In the data rows, 128 means zero.
Here are some points:
[104 132 105 129 158 149 147  99 176 124 153 108 122 129 147 147 102 130
 121 145 107 172 122  80  75 119 134 169 148 101 152 135 109 121 135 131
 126 178 101 149 125 123 105 150 108 142 110 134]
[117 124  96 118 255 127 144 106 185 150  88 125 117 117 132 146 151 109
 111 142 129 158 114 105  87 123 125 132 139 132 154 130 101 141 124 124
 121 159 101 151 122 137 171 145 169 133 116 131]
[126 152  67 117 160 130 144 145 154 107 199  62 164 133 137 107 114 167
 159 137  86 136 168 142 113 126 123  97 139 102 117 100 185 140 144 130
 172 133 117 137 126 117 120 123  62  88 118 148]
[122  87 171 123 103 125 118 116  92 121 167 173  87  94 106 112 167  87
  88 103 148 105  91 123 162 114 134 141 137  88 134 255 131  82 158 114
 100 119 139 123 123 108 127 112 149 174 130 125]
[154 115 200 139 181 124 110 151  49 123 149 148 133 138 112 130 134 116
 130 127 136 109 130 134 153 137 115 134 116 170 133 122  88  93 108 153
 119  96 144 116 164 174 147 137 159 122 134 132]
[157 151  47 152 204  93 130 149 138 139 190 165 129 157 106 106  86 156
 131 134 145 157 115 122 131 173 140 106 154 138 110 149 105 103  93 132
 143  88 123 111 129 173   5 122 113  97 173  89]
[118 144 225 109  50 137 132 119 186 105 108 121 121 141 121 123 106 124
 117 146 102 146 128 130 128 118 131 163 122  63 164 152 123 129 150 115
 135 144 147 128 112 107 199 121 147 136 132 143]
[146 128  82 140  40 114 119 145  99 160 117 149 121 118 131 143 160 126
 129 119 153 131 146 126 162 132 110  73 116 167 140  91 106 159 116 143
 104 105 164 113 184 160 171 139 146 156 136 133]
[118 213 204  94  49 125 153 133  49 128 127  83 165 131 149 107 102 142
 149 139 102 126 180 135  77 122 127  70 125 152 129 118 138 156 136 129
 155 152 119 145 124 128 169 143 105  98 125 152]
[133  61 186 140  49 170 120 118 113 110 170 160  85  94 110 116 146  98
  80 114 160 100  94 127 171 118 138 169 107 137 122 192  95  92 152 138
  99 125 159 131 110 153 170 133 159 183 127 128]
[132  91 161 158 149 131 107 147 131  79 212 113 154 114 104 100 149 121
 169  84 124  80 101 159 127 129 128  97 133 150 125 208 105 139 100 136
 143  94 129 126  98 145 133 112 148 107 156  94]
[150 153 114 125 128  81 146 144 185 168 159 176 120 138 130 143 126 163
 138 119 176 120 125 119 156 170 135  65 131 171  82 160  70  85  93 150
 129  75 108  92 172 141 140 129 112 117 147  96]
[130 100 179 124 113 130 112 111 193 150 117 165  89  80 120 151 150 107
  86 118 141 133 104 139 150 124 152 119 135  91 166 101  74  85 143 137
  97 136 129 127 134  90 195 119 165 180 110 111]
[129 100 111 150 172 131  89 118 179 126  82 159 102 115 112 148 166  88
  86 123 143 136 101 148 143 119 129 146 114 104 107  66 120 136 142 110
 104 138 110 142 127 146  51 123 128 163 116 121]
[123 120 143 116 125  70 112 107 119 113 116 143 120 111 131 107 142 115
 100 135 120 125 120 136 138 117 140 167 124 110 127 118 128 169 153 121
 121 139 137 123 114 130 140 122 144 149 138 128]
[136  88 179 131  75 136 116 151 112  80 205 127 150 130  88  95 115 127
 141  98 126 102 107 160 115 145 135 104 131 179  97 195 151 151 101 154
 126  90 121 120 109 141 147 110 133 107 150 106]
[115 178  16  96 161 101  97 112  92 107 117 109 146 136 149 121 124 143
 139 143 105 121 166 101  83 120 123 117 133 144 155 162 126 104 132 116
 137 161 105 153 129 136  94 116 127  98 125 147]
[114 129  59 113  95 129 152 121 127 118 135 101 151 139 140 120 123 134
 146 140  97 137 159 107  98 127 125 147 128  73 136  89 157 207 131 117
 154 156 100 128 122 151 111 132 174 100 120 152]
[130  46 196 122 102 159 140 122 169 112 111 177  75 107 109 119 157  93
  74 118 152  93  90 123 162 121 150 147 130 136 103 120 152  86 153 112
 112 124 132 129 106 113 141 130 154 187 131 108]
[102 163 187  81 179 131 114  92 125 142 173 128 108  96 143 126 143 104
 105 142 128 148 129 121 116 119 134 146 117  97 141 142 157 141 150 126
 127 146 104 130 114 110 102 121 108 144 117 132]
[131 107  97 153 168  90 122 115 104 132 107 152  90  99 105 147 173 105
  79 118 141 100  97 119 160 115 137 116 129 102 119 173  83  98 153 112
  93 119 139 130 107 147 132 122 139 174 128 121]
[160 125  96 138 231 129 151 144 206 134 103 182 128 163 114 131 126 165
 154 120 149 149 118 126 149 182 124 124 140 197 107 140  77 104  78 150
 117  79 118  98 145 144 119 128  80 120 156  94]
[ 95 163  32 152 181 111 136 119 163 144 116 114 135 145 149 139  93 118
 122 138 125 163 126 114 102 122 143 152 121  94 136 128  87 137 122 106
 123 168 116 133  99 105  82 135 138 142 106 134]
[141 212 130 134 169 104 142 155 209 125 203 160 138 114 100 126  95 160
 143 125 148 125 105 120 133 167 147 108 137 158  76 220 107  99  94 139
 132  79 123 117 126 138 154 105  11 110 163  89]
[141 185  92 129 123  86 136 154 143 171 156 192 123 144 111 123 124 166
 146 129 152 115 127 102 136 177 129 126 142 128  95 193 133  76  96 141
 111  82 114 102 164 137 112 116 101 109 144  97]
[157 130 176 153 143 133 126 141 184 132  64 146 134 143 113 141 132 144
 148 117 143 108 127 129 157 142 118 154 127 143 119  88 114 109 104 142
 119  92 163 106 146 187 161 122 134 129 138 128]
[118  78 189 138  98 126 131 116 109 120 132 151 103  92 124 127 154  82
  96 111 145 112  98 104 146 112 148 151 134 126 122   0 201 175 154 122
 112 130 137 137 128 123 115 118  93 155 123 119]
[126 152 113 139  67 140 123 106 126 134 103 131 105 115 127 135 152  97
 106 116 123 132 103 100 137 119 141 162 133 113 139  69  85  80 139 124
 107 151 121 128 119  87 154 127 143 151 125 123]
[110 122 220 122 130 164 100 110 136 109  80  89 133 125 146 116 134 136
 128 138  94 151 151 120  79 123 129 185 106 138 140  82  91 122 125 109
 130 167  83 145 130 108 164 138  83 122 106 132]
[167 114  80 140 116 129 174 154  96 160 139 114 103 134 146 127 169 126
 115 120 138 114 157 145 163  99  96 143 125 140 151 109 155  65 151 133
 113 127 170 123 172 108 220 145 236 148 106 157]
[166  89 138 159 115  87 169 151 174 192 177 169  92 136 142 145 135 169
 137 108 161 160 142 132 160 148 116  91 125 162 135 111 131  84 113 147
 104  97 154  94 180 116 228 138 187 131 141 113]
[169  88 153 175 120 133 161 140 108 175 202 144  96 150 156 129 150 149
 130 118 171 117 153 132 166 134  99 105 126 151 136 187  90 137 125 135
 111 108 156 109 191 113 128 145 190 139 111 133]
[152 109 255 155  99 115 112 158 163 132 144 160 140 160 116 119 139 129
 151 106 154 126 119 129 157 151 122 113 128 166 147 186  91  90 107 141
 105  87 151 111 138 145 170 140 115 134 130 116]
[110 178 127 151  65 129 148 142 120  68 178  67 183 150 116 126 119 119
 167 124 101 146 148 176 172 120 124  92 114 136 114  73 218 108 135 123
 166 110 146 123  94 103  99 112  82 104 162 150]
[104 146  17 110  56 173 125 104 119 124 108 145 127 132 146 141 125 125
 117 136 121 129 123 116 117 125 127 149 122 119 136 115  98 185 137 121
 128 151  95 133 107 118  98 127 113 122 127 136]
[ 97 177  88 124  93 147 113 141  89 123  42  75 174 148 124 127 110 124
 158 131  84 115 157 149 140 120 122 132 105  88 124 120 149 138 128 128
 165 134 140 132 110 134 144 125  89  82 145 144]
[103 122 177 128 224 123 159 120 123 117  68  98 129 134 144 141 128 146
 133 144 108 134 138 121 102 119 133 165 127 164  86 133 173 117 133 104
 138 157 125 128  98 124 167 115 155 125 119 126]
[146 141  71 168 104 121 123 161 132 146 138 159 134 145 112 114 110 143
 133 141 149 133 109 108 134 168 141  81 138 137  76 185  96  46  97 132
 127  86 147 111 149 155  57 120  82 111 160  95]
[108 175 111 109 184 149 123 103 135 123 128 105 143 135 150 135  61 141
 137 149 103 142 155  85  71 117 127 104 131 102 145  64 124 152 127 117
 138 168 109 143 130 122 121 127  85 110 116 142]
[135 168   0 141 132 112 116 142 102  70 124 120 154 141  85 107 131 100
 156  91 116 111 107 159 121 129 137  75 123 163 119  69 131 165 108 135
 120  92 121 124  91 151  79 119 122 100 153 112]
[115 107 176  85  69 145  99 132 136 106 149 123 109 111 132 127  97 133
 120 129 108 121 124 130 130 128 138 104 113  51 142 150 130 177 157 119
 131 142 139 121 104  74 155 122 117 130 129 127]
[163 144 149 130 122  81 130 150 104 163 127 120 107 131 147 126 143 115
 131 121 153 147 151 154 164 109 103 146 122  64 139 182 125   0 126 131
 119 120 165 126 181 140 176 135 146 147 100 157]
[127  94 220 122 153 160 116 122 116 135 143 151 102 114 120 143 186 110
 105 128 155 108 104 131 127 118 142 123 131  95 205 162 130 108 137 132
 108 131 113 141 117 119 141 145 119 169 122 127]
[122 114 194 123 234 137 115  97 163 137 119 111 116 157 144 159 138 131
 121 143 123 170 124  86  88 114 132 154 132 105 161 193  78 153 128 111
 127 161 101 133 124  93 115 139 124 136 115 124]
[159 158  48 145 105 149 166 155 137 123  86 177 125 161 101 120 104 160
 132 128 148 147 113 109 139 171 130  69 140 179  60 148 125 129  87 138
 129  79 118 113 130 157  90 121 145 107 160  86]
[121 104 136 137 180 153  84 106  98 138  94 141 107 121 128 142 139  96
 103 129 125 112 108  96 127 117 126 137 137 110 112 136 115 159 132 127
 116 156 106 143 123 133 174 119 146 162 114 115]
[134 137 116 119 135 143 135 109 141 137 110 120 121 111 136 139 106 109
 128 141 127 164 139  94  92 119 139 166 128 115 165 169 144 185 128 126
 131 166  86 146 143 111  62 137 132 143 117 131]
[124  52 255 109 167 130 132 121 104 107 183 162 108 115 119 103 151 114
 108 125 125  99 123 118 142 124 130 102 125  85 149 156  51 149 145 136
 106 136 135 123 116 135 217 137  65 158 132 123]
[152 139  52 137  48 141 156 144 110 166 213 135  95 149 145 127 127 152
 140 124 154 119 154 152 164 121  93 129 115 124 130 106 115 149 128 135
 115 107 176 112 193 107 181 145 183 141 112 134]
[ 99 177 146 119  44 181 113 133  74 117  94  85 165 104 125 129 118 122
 153 131 100 140 149 166 131 122 126  87 128 144 142  47 129 146 132 134
 168 129 158 135 107 100  43 121 157  92 145 143]
[113 254 136  86 105 124 135 139   0 136 145  81 169 124 136 121  98 137
 150 147 103 136 171 142  92 130 118 104 122  88 198  76 182 142 148 112
 167 152 144 141 121 130 124 152 113  83 126 150]
[117 154 129 112 118 144 117 113 143 120 148  94 138 126 148 145  92 124
 125 142 118 160 148  88  76 122 124  88 128 126 122 129 154 145 121 124
 133 177 103 148 104  90  75 126 146 122 109 133]
[162  58 104 136  99 159 139 161  85 145 145 119 105 129 136 130 135 114
  99 120 136  94 155 159 163  86  92  97 100 146 121  81 166  89 152 127
 125 136 182 133 187 141 132 159 154 147  92 176]
[125  77 156 151 127 155 127  98 114 127 107 145  87 100 136 145 145 104
  99 121 134 134  87 130 141 118 132 164 114 132 129 236 123 102 136 123
 117 134 141 135 103 105 120 133 136 159 120 122]
[ 92 139 129 117  50 161 128 136  47  88  69  63 174  99 123 134  80 129
 167 145 108 123 159 192 148 121 124 154 120 149 125 124 153  82 136 117
 175 125 161 127 106 103 164 116 136  80 153 152]
[123  73 140 124 135 106 107 119 137 129 131 162  83  74 117 129 143 113
  81 121 146 120  93 126 170 120 140 158 127 138 135 165  95 118 158 126
 115 120 154 126 120 104 255 117  90 179 117 117]
[118 162 205 124 227 134 103 134 134 107  84  80 161 145 144 127  86 154
 161 148  92 132 181 136  93 121 129  59 133 159 121 193 149 175 133 116
 163 159 138 142 133 109 166 124 209  88 133 159]
[120  88 218  90  80 204 104  96 161 144  71 138  96 130 125 146 139 118
 107 133 142 140  98 120 122 114 138 178 137 119 176 191 126 100 144 118
 112 154 111 139 101 101 208 141 172 164 119 125]
[155  75  90 143 218 150 162 144 107 179  97 146  96 130 131 119  84 159
 122 122 172 150 153 137 156 136 108 127 119  84 101 133 149  92 119 140
 132 113 140 108 165 119 207 133 176 136 124 123]
[117 131  99 138  97 142 108 133 114  57 115 113 171 107  97 125 148 104
 153  90 118  98 102 178 108 109 129 104 121 171 130 134 182 168 106 119
 127  87 137 136  87 156 163 125 160  93 158 112]
[142 136 113 149 111 135 121 148 151 113  85 155 148 142 109 108  84 146
 137 118 137  97 121 139 128 163 136  54 135 166  85  47 112 136  93 146
 116  95 122 111 134 170  88 127  37 101 154  91]
[118  88 147 117 135 102 164 144 158 175 135  87 132 107 100 136 174 124
 154 140 118 117  85 190 167  82 163 145 132 143 104 136 120 137 136 105
 173 124 110 165  77  92 170 121 146 160 126 166]
[104 111 210 146  82  77 142 114  74 105  54 121 116 104 143 136 148 104
 133 136 126 158 135 103 105 120 128 152 139 106 115  83 128 167 139 125
 135 150 103 128 112  87 199 119 134 130 139 138]
[150 126 117 128 112 113 120 152 144 125 149 143 130 135 111 137 131 126
 136 128 124 142 125 145 158 136 115  92 111 139 116 179 172  69 122 141
 114  95 142 117 156 170  90 143 102 121 145 131]
[108  83 219 125 112 152 110 103 117 121 157 132 127 133 142 157 155 130
 125 144 124 121 131  91 109 121 135 161 136  80 143 220 143 147 125 124
 100 166 101 135 125 108  50 129 102 144 119 122]
[159 152  82 131  53  84 148 151 123 137 105 154 133 119 102 139 135 122
 138 114 142  89 114 149 163 146 119 115 115 140 110 104 130 179 115 151
 119  95 150 114 146 138 110 137 121 126 140 131]
[158 104 126 141 117 111 136 145 120 154 179 170 126 171 118 124 115 175
 135 130 142 115 125 112 150 177 141  94 135 158  94 159 136  90  96 134
 117  72 128  93 164 125  80 134 129 112 167  94]
Here are 24 more points, each followed by its number:
[123  56 195 151 105 138 103 105 156 143 145 168  96 118 134 159 151 101
  96 124 141 111  92 108 135 113 130 142 134  84 126 106 166 118 146 137
 104 139 115 138 106  96 110 132 109 164 113 114] 0
[160 130  84 140 180 115 151 155 119 163 228 194 116 143 128 118 106 181
 144 124 165 104 126 115 144 172 114  97 130  93  68 171 153  74  78 140
 119  85 140  97 166 134  94 129 140 117 131 102] 1
[ 92 123 167 109 192 142 145 107 157 123  20 116 136 146 145 129 118 136
 127 147  94 134 141 111  93 123 133 151 133 132 151 137 100 211 139 120
 131 155 112 136  93 105  57 125 130 107 120 133] 2
[161 101 158 128  59  57 177 149 117 170 192 183  97 135 132 138  97 173
 129 122 152 141 140 134 153 146 110  82 142 118  99 142 150   5 100 131
 130  97 137 103 172 128  61 138  90 125 130 114] 3
[164 161 138 143 229 142 142 147 150 165 145 175 115 142 123 129 123 163
 133 125 172 139 136 124 143 170 119  97 139 108  94 155 147  97  88 148
 123  88 142  89 164 138 180 124 116 121 139 100] 4
[135 113 141 159  89 139 110 140 199  45 151 102 162 117  97 110 145  96
 157  87 130  67 105 167 110 123 139 155 120 206 105 200 144 141 117 126
 135  86 128 128  93 151  52 123  67 112 147 113] 5
[169  88  76 147 117 125 151 153 119 149 126 137  99 143 151 138 111 124
 117 114 151 105 159 141 173  96  86 140 116 128 150 218 173  93 155 135
 132 129 185 125 192 132 155 151 255 146 109 175] 6
[104 182 105 125 204 159 104 145 159 118  97  84 154 118 139 123 130 155
 146 141  94 153 170 145 101 126 128  86 142 112 107  77 116 102 129 112
 155 155 133 137 129 113  98 141 183  95 131 146] 7
[106 126  97 137 202 167 113 105  57 130 151 117 136 116 159 149 136 146
 130 152 126 130 144  85  82 122 121 178 125 114 142  64 139 133 134 128
 125 172 102 141 129 120  51 129  94 128 105 132] 8
[ 98 162 106 126 122 164 138 126 113 103  41  89 149 137 140 134 111 136
 141 139 112 134 151 129 104 122 124 131 131 134 149 151 187 124 144 128
 147 146 118 130 126 107 140 113 117 104 141 137] 9
[116 125  76  90 197 114 164 131  40 119 182  82 169 115 129 122 109 146
 156 136  95 130 167 149  95 125 113 107 137 168 170 149 111 109 133 114
 177 152 129 138 142  93   0 122 138  85 127 158] 10
[118  74  76 120  99 143 116 118 119 136 106 156  91 122 115 133 187  87
  82 126 146 110  89 143 143 118 141 190 109 111 174  99 129 144 144 132
  96 120 129 131  98 134 210 118 125 173 119 119] 11
[159 185 101 140 218  69 163 154 154 164 149 170 127 123 118 125 143 164
 125 141 137 128 126 123 140 174 130 159 141 154  89 141 134 182  99 126
 132  87 122 103 155 148 155 105  78 111 151  93] 12
[156 182 170 131  42 149 116 146 110 163 142 175 135 160 116 122 131 157
 152 117 141 151 119 105 152 173 134 116 143 181  47 169  87 131  87 148
 113  77 128 104 144 161  97 119  84 103 162  94] 13
[122 121  49 133 140 108 135  98 177 118  89 135 123 115 148 140 175 126
 118 140 129 137 113  81 113 113 134 143 139 129 135 160 126 120 134 132
 114 167  84 140 126  98 131 132 179 135 109 126] 14
[152 185 134 141 129 121 162 148 153 156 144 171 132 140 115 116 172 153
 148 127 151 117 130 119 165 154 116 125 128 137 120 117 147  84 105 128
 123  90 165 110 149 148  91 127  97 118 129 106] 15
[139 172 100 135 229 132 129 131  87  87 131 128 160 128  93 122 140 117
 151 102 121 107  96 146 118 147 146 113 143 207 122 141 162 120  92 122
 124  85 113 126 107 168 163 133  72 101 156  98] 16
[101 162 135 120  89 187 128 124 138  93  92  73 166 146 131 123 112 131
 150 134  91 123 160 137 135 126 115  97 118 142 104 177 158 147 135 116
 173 140 129 134 121 102  77 128 164  90 145 145] 17
[106 112 140 131 129 124 132 115  73 120 115 148 101 117 128 110 134 115
 101 129 132 130 117 121 138 116 143 183 140 148 157  39 140 102 145 103
 109 133 144 127 105 131 117 126 136 163 120 120] 18
[106 191  62 117 158 141 119 112 138  96 113  86 151 146 146 136  78 129
 127 149  94 155 152 116  84 126 123  96 135 100 169 230  89 188 128 117
 149 161  92 137 124 121 154 122 168 109 115 141] 19
[115  93 153 116  62 124 142 108 181 139 104 118 127 123 134 133 107 113
 119 133 118 140 120 127 110 124 128 177 124  98 114 109  86 156 138 106
 125 141 133 133 125 133  99 112  57 136 119 130] 20
[136 127 161 144  88 100 118 131 137 116 101 183  85  94 115 118 154  94
  85 103 150  68  87 123 173 124 148 170 114 117 122  42 141  83 164 121
  83 115 136 124 108 129 174 119 174 165 127 118] 21
[109 175 119 100 135 183 125 116  80 109 161  76 167 136 150 117 128 131
 148 143  98 127 171 129 109 126 120  88 129  97 163  77 124 122 138 105
 155 145 122 141 124  96  60 129 114 103 137 149] 22
[115 196  92 115 138  98 151 127  70 119  92  81 165 131 142 109  92 131
 145 146  93 145 159 153  87 128 122 106 136  90  92  60 162 165 136 114
 150 150 127 140 128 115 117 121 143 101 125 147] 23
Which three of these numbered points are nearest to each point below, ignoring the 3 directions in which the first points spread most? Their numbers follow each, nearest first.
[120 146 113 136 170 146  87 135 162  70 157 126 156 134 101 107 146 110
 153 101 127  62 100 154 120 123 131 126 107 159  93  44 195 152 100 149
 134  85 109 130  98 151 218 128  92  96 153 107] > 16 21 12
[113 117   8 143  88 202 121 120  56 116 158  88 158 139 150 127  84 134
 152 140  91 151 154 114  96 124 115  95 123 112 109 213 135 155 135 124
 150 150 138 127 132 174 143 124 120  96 125 148] > 19 9 17
[151 121  99 145 211 132 119 149 115 142 149 146 120 140 127 127 147 149
 131 131 139 133 129 119 149 140 126 126 131 173 114  96 127  68 116 159
 121  94 143 109 164 130 150 122  96 128 119 126] > 8 4 18
[151 169 143 137 221 101 136 150 172 156 123 141 134 127 117 126 130 165
 135 104 155 117 124 135 150 151 128  97 122 147 131 207 109  60 108 154
 130  88 157 114 146 133 106 138 159 121 141 114] > 7 9 23
[173  91 202 121 145 125 166 141 126 184 162 146  90 135 157 125 128 150
 125 121 139 123 162 122 159 106  84 139 115 153 165  45 121  83 129 169
 117 119 166 114 201 105  20 151 126 146 100 138] > 8 22 15
[104 139  83 116 212 183 111 117  70 143  11  99 145 160 155 141 105 124
 130 166  94 149 154 109  84 122 120 152 132 136 135 165 148 138 134 111
 142 175 104 140 122 140 185 117 115 118 115 145] > 9 4 23
[108 158 132 130 102 123 121 140 157  97  98  73 178 125 140 131 104 154
 160 143  85 150 169 166  97 127 112  66 129 172 149  52 115 142 150 111
 168 142 158 140 123 153 133 131 102  74 140 160] > 7 2 23
[125 159 144 125 175 137 111 145 121  59 100 111 171 126  95  90 165 114
 159 102 125 112  92 164 112 137 141 114 123 133  89  99 128 145  91 119
 141  98 108 131  92 174 210 125 146 109 151 100] > 16 23 4
[154 143 103 136 144 100 164 153  98 135 150 136 137 142 109 108 121 123
 136 115 136  87 130 141 149 144 120 111 117 138 101 255  83 175 107 139
 115  96 148 125 147 130 143 142 142 134 142 128] > 19 23 17
[112  69 140 154  93  90 112 107  98 159 138 163  81 121 122 139 170 109
  88 118 146 133  88 119 144 121 152 204 138 103 130  64  89 131 144 131
 102 140 119 135 119 117 113 126 105 165 134 114] > 18 0 8
[123 154 107  91 179 155 116 133 132 113 139 100 139 137 129 118  82 119
 126 121 115 138 153 111 107 127 126 135 140 145 147 218 171 205 137 102
 146 149 123 152 156 110 126 141 170 111 122 142] > 19 17 6
[103 144 205 115  18 181 119 109 205 131 125  99 138 121 151 141 113 143
 129 155  97 154 141 127  92 119 121 129 123 121 146  15  78 160 124 116
 130 162  98 132 116 122  81 116 135 111 121 139] > 20 0 13
Here are 24 other points, each followed by its number:
[130 113 220 120 103 151 122 105 166 148 133 160 104  93 128 132 165  99
  88 117 149 140  99 122 121 119 143 197 132 108 155  46 143 124 139 121
  98 143 120 136 113 120  48 133  90 152 108 116] 0
[ 97 126  28 100 147 120 147 129 179 113  85  98 159 150 150 135 113 136
 145 137 108 131 159 135 112 120 122 142 140  97 182 109 164 119 145 119
 159 145 133 136 123 121 181 124 171 109 111 149] 1
[116 128 112 124 173  90 127 109  87 128  46 146 107 122 138 127 120 105
 102 126 130 131 110 146 133 120 137 150 131 116 126  28 146 149 146 118
 121 131 119 135 112 106 103 136  99 152 113 117] 2
[127 142 139 155 129 128 119 127  86  67 181 118 154 140  90 118 175 108
 164  90 139 117  98 158 121 124 122 129 115 152 159  94 134 116 112 142
 110  93 115 125  79 174 102 119 110 116 157 104] 3
[109 137 188 121  96 133 113 113 142 141  51 106 125 129 145 141  96 126
 119 136 124 109 133 125 114 120 122 155 105 119 182   0 179 142 137 112
 130 161 114 129  97  83 166 128 159 136 131 133] 4
[125 140 186 130 221 126 145 143 150  84 160 147 153 138  96 110  88 135
 145 121 129 110 102 135 130 158 154 107 128 172  84  31 136  94  97 130
 123  74  82 122  95 170 162 109  93  95 160  92] 5
[154  87  79 133 188 103 161 146 125 148 128 133 104 156 128 131 103 137
 115 134 142 142 150 131 142 124 113 158 130  93 129 135 116 146 127 141
 137 113 153 111 159 137 150 137 199 138 124 128] 6
[129 123 115 105 121 131 103 106 166 138  59 133 109 122 150 155 133 124
 105 131 141 132 112  83 108 119 141 160 131 143 150 145 118 132 128 119
 116 165  90 139 127 147  86 134  60 135 100 134] 7
[148 128 150 131 178 126 137 159 171 137 195 146 138 154 106 118 147 111
 139 133 129 114 115 140 153 141 130  87 114 147  94  61 153 133 114 166
 122 101 135 125 122 173 131 135  65 109 145 139] 8
[125 121 226 129  50  85 138 111 178 144 121 177  86 128 113 126 141  85
  86 120 140  84  90 110 157 116 142 182 129 151 122 120 111 143 157 140
  99 127 116 121  98  77 213 114 217 164 139 116] 9
[128 121 255 130  82 141 101 111 127 156 104 174  91 137 121 133 164 102
  86 106 159 142  87 120 151 126 141 178 137 112 172  58 108 119 153 144
  95 127 144 129 120 108  50 126 148 182 109 110] 10
[121 131 197 111 150  85 102 103 151 134 125 139 111 133 133 146 150 112
 104 123 136 137 106 103 125 118 132 138 137 104 161 104 151 134 135 126
 113 158 110 136 109 107 117 129  85 152 115 116] 11
[161 121 119 153 111 111 164 146 173 161 170 151 118 157 133 118 127 158
 138 120 140 133 144 111 156 126  95  96 129  71 139 100  90  96 116 145
 108 108 131 106 182 168 148 136 126 147 132 132] 12
[163 151 158 144  84  69 165 139 134 170  95 167 127 139 125 134 138 161
 140  94 142 132 130 125 156 152 125 103 133 195  71 184 180 135 107 142
 104  87 131 104 179 140 125 130 152 124 120 111] 13
[115 114 103 148 167 136 113 118 105 117  84 107 142 166 148 131 118 141
 129 147 120 134 145 101  78 122 132 143 144 107 126 107 119 133 133 110
 135 163 108 142 126  99 149 145 158 118 103 141] 14
[153 125 128 136 103 110 129 142 122 142 145 158 130 151 114 119 122 132
 149 120 142 116 126 134 154 146 115 149 118 136 118  53 105 105 100 145
 100  90 153 115 152 109 136 127 112 128 123 119] 15
[119 122 128 129 131 125 126  95 176 139  90 151 125 127 153 143 120 129
 111 144 112 145 122 106  93 122 127 167 144  74 150  36 123 156 135 130
 121 166  66 141 122 135 140 142 162 136  99 128] 16
[ 96 231 135  80 198  76 122 148 130 113 108  56 172 125 125 100 110 134
 166 141  82 136 177 157 110 133 123 148 134 123 147 202 144 112 129 116
 176 129 151 143 125 131 145 118 157  74 136 160] 17
[118 109  33 126 124 145 114 106 111 116 109 130  95 115 138 154 115 112
 101 132 144 154 105 104 121 120 132 149 115  83 123  73  65 139 138 153
 102 148 117 140 120 113  71 139  96 152 101 127] 18
[102 167  51 139  45 177 145 139 119 108  96  64 182 118 111 132 112 155
 148 131  96 144 150 166 146 122 115  50 112 107 130 124 184 125 135 126
 175 127 160 129 120 115  92 112 186  80 155 150] 19
[160 122 153 120 148 152 158 147  88 158 170 161 107 131 122 110 103 150
 113 137 159 124 138 125 150 140 115 102 102 145 156 249 130  93 123 125
 126 103 142 109 158 148 107 132 103 116 127 111] 20
[131  98  92 111 144 165  89 148 167  94 123 123 160 133  91 110 129 120
 150  90 131 104  90 157 120 128 130 126 148 133  92 166 141 164 101 131
 127  86 127 133  85 153 232 112  86 103 162  91] 21
[112 123 180 110  59 120  97 124 123 120 149 139 119  96 124 120 152 102
 107 124 135 101 124 112 137 110 142  76 120  86 100 125 162 185 142 122
 117 140 128 129 121 107  93 119 109 146 135 132] 22
[104 140  42 101 102 159 150 145  70  68  94  81 176 134 125 147 102 130
 152 137  78 131 155 184 146 125 126 160 140 117 151 182 138 121 136 114
 187 121 123 133 106 137 187 104 159  92 146 145] 23
The same question for these:
[ 99 134  95  94 204 130 128 100 124 113 122  88 146 135 161 131  96 139
 148 143 108 156 148  88  78 127 125 154 129 112 137  27 145 134 119 121
 145 166  98 134 122 126 100 127  97 115 116 135] > 15 14 16
[140 102 116 145 121  85 131 156  90 111 137 155 144 134 106 115 129 140
 145 116 128 101 103 140 134 162 140  62 138 168  90 150 137 131  96 131
 117  83 106 117 117 127  34 108  89 108 169  99] > 22 11 3
[100 189 186 105 172 154 134 134  90 122 140  73 172 123 134 113 121 149
 162 144  98 164 164 165 114 130 121 128 118 134 105 144 167 145 128 119
 163 146 144 136 116 178 119 115 143  84 133 147] > 17 20 13
[103 129  96 198 187 151 126 147  68  66  85  73 184 144 117 123 115 124
 162 139  91 114 147 179 163 118 119 153 109 163  99 130 135 120 138 110
 184 108 158 137 126 122 130 118 148  90 156 151] > 23 14 6
[121 105 110 134 184 120 104 145 181  72 165 117 159 140  84 111 168 109
 152 101 123  97 100 152 107 126 130 128 122 185  84 147 203 179  96 127
 139  86 117 130  93 168 198 114 133 113 163 119] > 21 8 3
[170 122 143 149 144 133 163 144 191 168 154 134 101 178 155 116 105 167
 122 122 162 143 164 151 156 110  81 103 113  98 165  80 104  35 143 149
 117 127 166 114 194 122 133 144 139 132 109 143] > 12 15 14
[145  83 105 160 188  89 127 126 142 143  19 163  91 108 113 129 167 102
  87 100 152 124  88 142 165 121 138 135 129 106 168  96 122 150 147 117
 120 126 124 128 123 114 111 125 164 172 135 120] > 2 4 16
[106 204 138 137 134 198 140 128 140 109  94  67 169 152 117 138 159 120
 155 133  98 126 146 152 146 123 124  68 113 127 131 173 119 100 137 125
 160 124 154 130 116 112 116 121 162 101 155 147] > 19 17 20
[112 159 168  91 212 113 142 137 112  86 166  73 164 129 137 117  98 126
 156 146 107 148 164 128 104 127 127 130 127 116 160 187 153 126 144 106
 164 144 127 136 121 101  37 132  61  89 132 152] > 20 17 11
[151  89 171 124 105  98 150 150 159 165 102 183 121 160 115 120 111 166
 144 131 158 139 125 131 152 177 139 129 140 158 101 227  68  70  92 144
 118  73 120  91 161 142 127 105  86 107 155  82] > 13 7 20
[104 100  35 114 142 138 142  97 142 154 126 113 107 104 137 158 118 129
 110 137 119 129 113  88 102 118 135 139 138 128 125  91 112 156 136 126
 112 161  94 144 125 127  51 136 108 143  97 123] > 18 7 16
[117 134  66 137 122 163  96 111  82 126 147 137 104 125 123 138 157  95
 103 125 143 144 102 113 135 122 133 145 116 121 143  54 134 149 135 119
  97 138 121 135 108  80  60 122  37 162 114 128] > 18 15 2
